(in the rows, 128 means zero)
Each row of X is roughly a mix of the hidden directions of one of 4 groups.
X:
[[ 59 172 155 130 131 158 114 100 146 146 136 159]
 [116 106  93 172 175 135 171  89 145 149 124 102]
 [185 120 101 116  99  75 152 152  92 103 120 126]
 [149 188 155  83 102  87 114 138 159 126 114 145]
 [123  83 134 186 140 100  96  83 107 148 152 122]
 [116 122  92 108 170 152 117 129  86 192 115 152]
 [127 110 141 174 127 131 168 192 136 148  96  94]
 [142 179  91 108 110 157 135  67 107 124 158 122]
 [127 160  94 158 136 155 114 151 188 138 138 178]
 [138  81 154 132  77  99 112 123  89  88 116  98]
 [151  61 152 124 132 146 168 116 157 139 141 174]
 [ 98 154 145  89  97 187 132 123 149  86 146 149]
 [155 104 213 106 117 155 120 136 136 139 106 141]
 [181 145  97 119 156 138  87 110  84 146 146 163]
 [146 133 164 119  81 114 159 113  74 159  91 110]
 [121 130 175 129 122 142 153 117 123  63  93  81]
 [ 62 126 110 149  93 167 101 154 130 155 147 151]
 [157 132  98 152  91 126  71 130  86  82 125 126]
 [124 146 119 126  64 158 111 108 162 172 127 169]
 [143  83 165 138 180 164 113 115  86 118 124 158]
 [131 144  76 109 146 167 164 172 118 137  88 154]
 [111  65 149 116 112 139  96 109  78 124 133  87]
 [ 92 130 148 126 158 160  69 146 164 118 168 149]
 [ 79  71 137 139 127 111 144 104  78  92 139 121]
 [118 145 158 179  98 183 138 133  96  86 125 115]
 [ 61  79 107 121 117  95 144 163 124 148 147 138]
 [161  75 128 127  97 145 105 146 120 107 131  61]
 [141 112  49 176 150 120 130 113 120 144 152 110]
 [101 180  83 148 107 112 127  76 122  98 140 153]
 [152  77  99 126 113  94 165 128  88 124  99 170]
 [182 141 160  82  78 112 144 154 110 142 147 120]
 [105 168 145 112 164 152 134 120 157 142 200 123]
 [118 159  54 142 147 119  98  89 109 114 103 119]
 [185 173  85 133 108 148 104 126 167 157 132 130]
 [112 162  99 175 141 154 110 169 106 174 157 118]
 [104 141 115 164 127 125 139  91 102 126 146 207]
 [ 72 153 128  69 147 132 141  98 152 127  99 101]
 [ 87  85 112 111 149 150 165 162 158 139  80 117]
 [122 156  81 158 104  95 167 121 169 128 131  83]
 [121  66 157 109 145 173 179 110 135 129 136 108]
 [133 166 102 127 121 178 120 121  80 165  80 117]
 [168  85 170 125 114 135 149  76  97 106 149 110]
 [142  90 101 131 114 172 191 142 113 135 103 164]
 [129 149  98 166 159 147 137 118 167 138 129 199]
 [ 96  96 163  98 140  92 173 137 146 110 118  79]
 [168 121 121 138 153  98 124 132  61 136 102 177]
 [119 148 115 104 131 139  69  82  90 142 147 172]
 [ 67  91 141 109 117 106  78 124 141  86 127 141]
 [148 128 184 121 123 105 147  85 137  92 174  96]
 [107 105 127  54 139  81 123 150  97 113 142 144]
 [161 103 142 142 198 107 117 135  85 111  96 122]
 [144 112 103 113 169 159  53 128 125 120 146 156]
 [ 55 122 150  96  87 132 152 145 137 144 120 160]
 [120 112 160 124 122 115 136 182 177  75 138  95]
 [114 127 118 131 124 175 104  92 130  90 171 185]
 [128 199 108  70 123 119 125 126 165 109 142 118]
 [137 106 134 186 139 134 136  81 129  90 184 128]
 [ 99 159 152 166 115 119 153 190 131 120 152 169]
 [171 141 102  82 144 120 138 136 170  99  77 148]
 [142 145  91 161 153 117 164 152 104  98 185 154]
 [170  78 114 105 171 173 146  91 127 123 125 145]
 [157 164 167 144 114 106 102  74 131  85 154 142]
 [ 96  84 100 159 191 127 143 109 147 100 125 108]
 [ 96  99 162 156 136 168 114  90 159 117 163  90]
 [117 139  86 153 158 164  85 108  92 177 122 136]
 [162  84 162 106 131  82 146 130 106 177 113 151]
 [114 186 123 113 146 100 185 152 135 116 102  93]
 [147 137 114 148 165 160 108  86  69  92 108 120]
 [138 148 105 148  85 145 136 155  79  75 107  98]
 [141 165 178 112  91 117 136 149 107  64 117 127]
 [ 73  95 105 109  76 115 165 139  97 122 150 130]
 [152  95 119 107 152 130 164 193 152 146 108  91]
 [124  98  95 187 141 173 153 123 135 119 149  83]
 [141  94 119  75 164  89  86 129 144 159 125 157]
 [132 195 107 149 116 148 152 168 123 139 175 106]
 [ 52 162 112 111 152 132 139 129 169 108 104 124]
 [161 158  98 167 173 112 133 112  86 108 168 142]
 [ 77 137 120 139 137 131 106 180 163 109 172  94]
 [ 97 130  72 125 157 148 123 150 105 152  67 112]
 [110 167 136 154 111 175 113  78 150 104 153  92]
 [147 159 151 102 127 187 157 147 172 116 135  89]
 [129 142 132  93 154 152 104 128 130 134 168 206]
 [ 73  96 159 118 149 110  67 136 155 130 109 117]
 [ 84 135 161 122  98 127 181 166 142 160  92 114]
 [ 73 139 146  98  97 134  70 158 126 146 116  98]
 [174 134 142 143 179  83 127 122  96  81 107 121]
 [126  59 116 177 133 164  96 102 122 109 121 139]
 [173 127 101 134 144 175 165 127 122 144 136 191]
 [ 88 173  97 115 141 154 112 133  87 177 153 145]
 [166 103 184 121 109  92 125 129  78 125 103 156]
 [107 115 100 108 144 130  57 149 134  85 161 111]
 [129 150 113 137  89 153 132 113 168 128 107  53]
 [158 202  96 127  98 134 125 130 146 154 159 154]
 [ 61  82 147 156 128 143 110 162 158 112 111 119]
 [203 140 120 120 146  91 112 141 121 110  83 107]
 [ 81  94 153 183 130 118 166 146 152 133  98 150]
 [114 106  92 123 125  98 138 153  87 133 140 201]
 [192 131  87 149 137 104 165 156 141 114 139 165]
 [151 165 130 130 140 159  70 107 148 176  91 140]
 [154 134 137 178 140 137  92 122  81  77 111 158]
 [134  83 133 157  77 154 136 131  76 102 104 102]
 [140 122 128 149  68 121 132 173  86  80 121 107]
 [133  93 154 139 102 115 185 159 129 124  67 115]
 [154 113 142 150 110 181  93 111 154 187 139 149]
 [109 123  79 138 188 100 162 145 111  90 114 144]
 [159 200 111 140  90 116 123 144  97  90 123 124]
 [169 159  77 131 157  84 132 134  94 106  98 148]
 [182 150 118 179 109 148 115 150 147 142 171 159]
 [132 107 124 135 135 147  86  98 120  91 166 195]
 [118 123 106 143  83  67 125  99  76 105 117 136]
 [127 111  98 195 143 116 173 143 139  81 147 126]
 [187 144 118 169 139 144 102 105 132 158 130 182]
 [149  73  83 172 130 124 122 141 123  84 163 125]
 [149  65 152 131 154 146 146 120 142 194 131 131]
 [ 77 119 133 150 136 152 130  95 126 105 188  85]
 [114 149 178  87 155 103  97  82 166 137 118 134]
 [178 103 120 139 103  79 170 141 127  80 125 149]
 [136 128 150 186 121 123  93 153 137 126 129 199]
 [169 118 153  74 123 104  86  83  95 123 131 121]
 [129 137 113 103 160 113  50  94 101 151 136 117]
 [158 152 131 118  80 149 134 149 201 152 140 136]
 [115 169  91 120 151 120 103 178 118 161 176 109]
 [166  88 166 155 143 157 158 177 156 120 106 127]
 [136 161 148 135 124  54 136 139 165 103 165 145]
 [153 134 147 109 155 181 143 164 126 179 110 166]
 [ 84 113  99  95  88 158 119 141 144 154 135  73]
 [153 174 145 127 128 142 121 138 189 155 105 178]
 [135 116 151 133 140 189 132 154 161 157 178 162]
 [157  93 122 145  90 180 132  96 110  75 122 140]
 [156 167 145 115 144 161 124 150 118 147 158 198]
 [130 116 164  65 155 140  77 146 139 136 121 165]
 [171 108 128 142 199 107 142 155 120  95 122  99]
 [113  82  80 147 135 106 126 151  70 110 161 127]
 [143  90 103 138 179 120 108 120 126  97  84  78]
 [149 176 124 118 137  70 105 111 101  88  99 153]
 [ 59 166 126  98  98 123 122 111  82 140 134 139]
 [180  82 127 176 118 154 106 151 105  91 134 124]
 [107 112 144 176 106  70  96 118  95 115 151  97]
 [155 166 122  88 112 189 106 112  98 118 140  91]
 [135 187 105 168  93  99 121 161 142  90 108 130]
 [128 123 165 146  91 114  91  84  82 135 120  83]
 [108  77 137 114 109 103  90 127  74 156  88 132]
 [123 145 118 121 115  98 155 139 216 142 136 105]
 [135 114 112 101 158  82 150  98  64 155 109 137]
 [149 130 105 164 119 118  65 116  64 137 140 129]
 [170 102 107 151 167  91 133 122  70 102 111 143]
 [146 118 123  82 145 143 168  89 162 106 145 180]
 [ 75 160 103 158 137 124 147  90 128 103 152 178]
 [104 145 207 137 107 160 136 127 136 115  87 143]
 [197 162 117 120 106 144 134 106  86  86 123 129]
 [106 132 131 114  89  64 116 189 111 107 125 131]
 [137 145 115  82 119 113  93  83 127  79 172 146]
 [135 110 102 170 155 160 169 140 121 191 106 133]
 [117  88  93 134 130 153  86 126  60 136 105 110]
 [147 158  80 174 113 143 125 101 138 107 117  70]
 [ 81 163 135 172 136 108 181 125 154 157 138 150]
 [180 142 127 158  80 138  88 111 110 102 154 163]
 [126 152  75 129 161  74 117 165 139  83 133 130]
 [151 146 110 175 167 126 151  86 103  98 167 102]
 [112  64 151  90 160 101 108 155 167 126 128 144]
 [178 105 155 124 137 137 157 118 103 197 140 149]
 [131 121 153 146 158 164 161  81  93 176  99 137]
 [176  62 126 141 148 125 153 176 130 130 101 127]
 [ 74 163 112 140 135 101 153 103 133  89 121 180]
 [160 146 149 116 149 101 134 150  76 109 169  77]
 [148  99 138 176 111 134  83  75  98 111 104 109]
 [132 157 107 199 135 114 146 107 117  89 129  85]
 [136 152 139 185 135 123 114  93 163 104 187 122]
 [105 116 188 106 142 146 125 118 118  73  83 108]
 [130 184  91 122  95 182 129 130 132 136 168 102]
 [109 119  54 165 161 137 109 120 103 134 162 145]
 [142  83 142  97 111 158 105 159 150 171  95  90]
 [121  92  76 136 128 128 155 151 131  89 175 170]
 [120 181 120  64 103 113  90 150 146 117 143 150]
 [151 152 150 104  56 123 142 148 157 147 125  86]
 [161 184 147 101  92 150 110 124  95 148 158 160]]
One row of each group comes first, with its name. Which group is each row after those in?
[ 86 119 115 122  85 105 169 128 147 107 110 188] : D
[167  93 186  89 118 110 128  82 136 132 148 141] : U
[164 102 124 148 167 102 101  69 153 124 138  91] : G
[118  55 131 146 150 107  96 138 108 159 117 168] : K

[127 139  58 123 127 111 107  97  76 160 146 123] : G
[170 145  99  97 164 104 149 120 146 172 169 155] : K
[111  60 169 122 149 171 158 125 117 145 124 103] : K
[139 109  98 183 157 171 164 113 105 150 162 125] : K
[123 141 147  68 124  95  89 119 100  93  84 125] : K
[143 170 139 158  83 109 193 117 110 154 120 119] : K
[129 109  87 133 147 123  74 107  71 152  93 117] : U
[ 86 137  92  72 111 169 117 126 132 129 125  78] : G
[ 58 129 154 118 116 102 172 130 132  88 129 157] : D
[176 145 109 177  98 138 130 128 123  76 159 158] : U
[174  81 111 164 135 106 112 138 128  75 163 128] : G
[123  95  77 102  69 129 113 129  98 152 114  94] : D
[161 133 154 113  74  99 108 112  88 142  92 165] : D
[141 171 123 107 125 174 130 152 178 122 161 173] : U
